Each path below is one point turned by a fixed rotation once a step. After each direction that follows a path, write how fast that rotation turns it, in degrees per step (0 if it stays still).
Each turn is a multiple of 5 degrees from 10 to 175, or 0.
Each row of a path follows its step; steps can be skipped.
Path 1:
step 0: [ 0.78 -0.62 -1.18  0.32  0.43 -1.74  0.80 -0.83 -0.24  1.06 -1.46 -0.78
 -0.33 -0.75 -0.77 -0.20  2.68  0.21  0.63  3.43  0.03 -1.75  0.49 -0.65
 -0.91  1.32  1.00  2.23  1.07 -0.16  2.38]
step 1: [ 1.55 -2.33  0.10 -1.27 -1.98  0.01  0.26 -1.02 -1.26  0.32 -0.77 -0.72
 -1.09 -1.42  1.47  1.02 -0.64  1.17 -0.41  0.83 -0.60 -0.10  0.39 -1.33
 -1.76 -0.93 -0.20  0.87  3.75 -1.81  0.48]
step 3: [ 0.07  0.42  0.40  0.09 -0.78 -1.09  0.65  0.63  0.05  2.29 -1.29 -1.34
 -0.96 -0.50 -0.18  0.12  2.85 -0.03  0.03  2.85 -0.75 -2.74 -0.50  1.60
 -1.00 -0.07 -1.20  0.16  2.73 -0.09  0.14]
step 4: [ 1.39 -2.92 -1.08  1.66 -0.11  0.24  0.43 -1.27 -1.24  1.69  0.25 -0.73
 -0.89 -0.54  1.93  1.00 -1.07  1.50  0.29  2.79 -1.79 -1.03  0.22 -0.97
 -1.86 -1.77 -0.19 -0.22  0.47 -0.55  0.35]
step 5: [ 1.00 -0.76 -1.77  1.63 -0.13  0.36  1.61  1.34 -1.91  0.62  0.36 -0.28
 -0.90 -1.07  0.04  1.01 -0.24 -2.29 -0.70  1.01 -0.13 -0.67  0.15  0.23
  0.53  1.41 -0.01 -2.61  3.03 -2.26  1.13]
step 6: [-1.06 -0.84  0.44  0.47  0.97 -0.76 -0.14  0.74 -1.00  1.26 -0.60 -2.39
  0.29  1.49  0.24  0.17  2.07  0.54  0.82  2.13 -2.52 -1.78 -0.71  0.37
 -0.01  1.32  0.51  0.81  1.84 -1.54  2.53]
step 7: [ 0.68 -1.51  1.52  1.91 -1.20 -0.93  0.18 -1.11  0.33  0.18 -0.15 -1.13
 -1.18 -0.41  0.76  3.35 -1.31 -0.03  1.17  1.12 -1.17 -1.35 -0.79 -1.65
 -1.81 -0.47 -0.84 -0.34  2.43 -1.28 -0.20]
step 8: [ 0.42 -2.49 -0.54  0.93  0.03  0.20  1.12  0.95 -2.68  0.90  1.74 -1.25
  1.17 -0.54  0.90  1.06  0.34 -2.72  1.71  2.08  1.66 -1.17 -0.28 -0.80
  1.16  1.07 -0.66 -0.86  0.85 -0.75  0.55]
step 9: [ 0.10  0.31 -0.23  0.88 -0.10  0.37 -0.67  1.00 -0.44  1.85 -1.21 -2.32
  0.12  0.97  0.56  0.63  1.01  0.65  0.24  1.77 -1.25 -0.18 -0.88  0.55
  1.10  1.52 -3.75  0.42  3.13 -0.34  1.05]
step 10: [ 1.59 -2.00  0.88  2.75 -0.18  0.50 -0.53 -1.15  0.24  1.45  1.49 -1.00
 -0.41  1.18  0.76  3.84  0.52  0.56  0.24  2.43 -1.48  0.69  0.44 -0.18
  0.29 -0.72  0.20  0.21  0.20 -1.47 -0.18]
step 11: [ 2.41 -1.62 -0.10  1.39  0.10  0.60  1.27  1.20 -0.16  0.40  2.27  1.03
 -0.59 -1.27 -0.30  1.34  0.09 -2.52  0.60  0.95 -0.68 -1.73 -0.50  0.00
  1.12  2.65 -1.00  0.29  2.22  0.22  0.73]
Speeds:
[ 0.80  0.18 -0.79  0.61  0.53  0.47  0.37  0.19  0.47  0.33  0.28  0.62
 -0.45  0.20  0.12 -0.20 -0.16  0.26 -0.82  0.38 -1.01  0.02  0.10  0.80
  0.28  0.06  0.18 -0.27 -0.46 -0.02  0.21] : 60
[ 0.62  0.00  0.15  0.00 -0.20  0.50 -0.22 -0.49 -0.06 -0.64 -0.79 -0.94
 -0.14  1.00 -0.62  0.06 -0.29  0.46 -0.39  0.27 -0.08 -0.78  0.42  0.15
 -0.33 -0.31 -0.22  0.62 -0.24 -0.03 -0.30] : 120
[-0.25 -0.79  0.32 -0.76  0.02  0.47 -0.21  0.56  0.67  0.03  0.07 -0.30
  0.19 -0.27  0.11 -1.13 -0.05  0.17 -0.05  0.22 -0.44 -0.03 -0.79  0.51
 -0.26 -0.06 -0.50  0.75  0.33  0.12  0.63] : 130
[ 0.36 -0.50 -1.00 -0.20 -0.41 -0.42  0.24 -0.33  0.27  0.45  0.39 -0.41
  0.45  0.37 -0.62  0.44  0.35 -0.29  0.16  0.09 -0.57 -0.33 -0.29 -0.50
  0.52 -0.75 -0.04 -0.19  0.98  0.18  0.35] : 0
[-0.03  0.06 -0.69 -0.54 -0.15  0.53 -0.38  0.15 -0.78 -0.05 -0.62 -0.44
  0.62 -0.03  0.23  0.05 -0.39  0.22 -0.80 -0.04  0.10  1.22  0.39 -0.06
  0.45  0.23 -0.15 -0.31  0.35 -0.55  0.56] : 95
[ 0.30 -0.34 -0.10  0.07 -0.08  0.40  0.22  0.87 -0.82 -0.21  0.27  0.36
 -0.92  0.73 -0.14 -0.88 -0.46 -0.64  0.38 -0.51  0.45 -0.24  0.16 -0.31
  0.73 -0.32 -0.16  0.02  0.25 -0.22  0.01] : 115
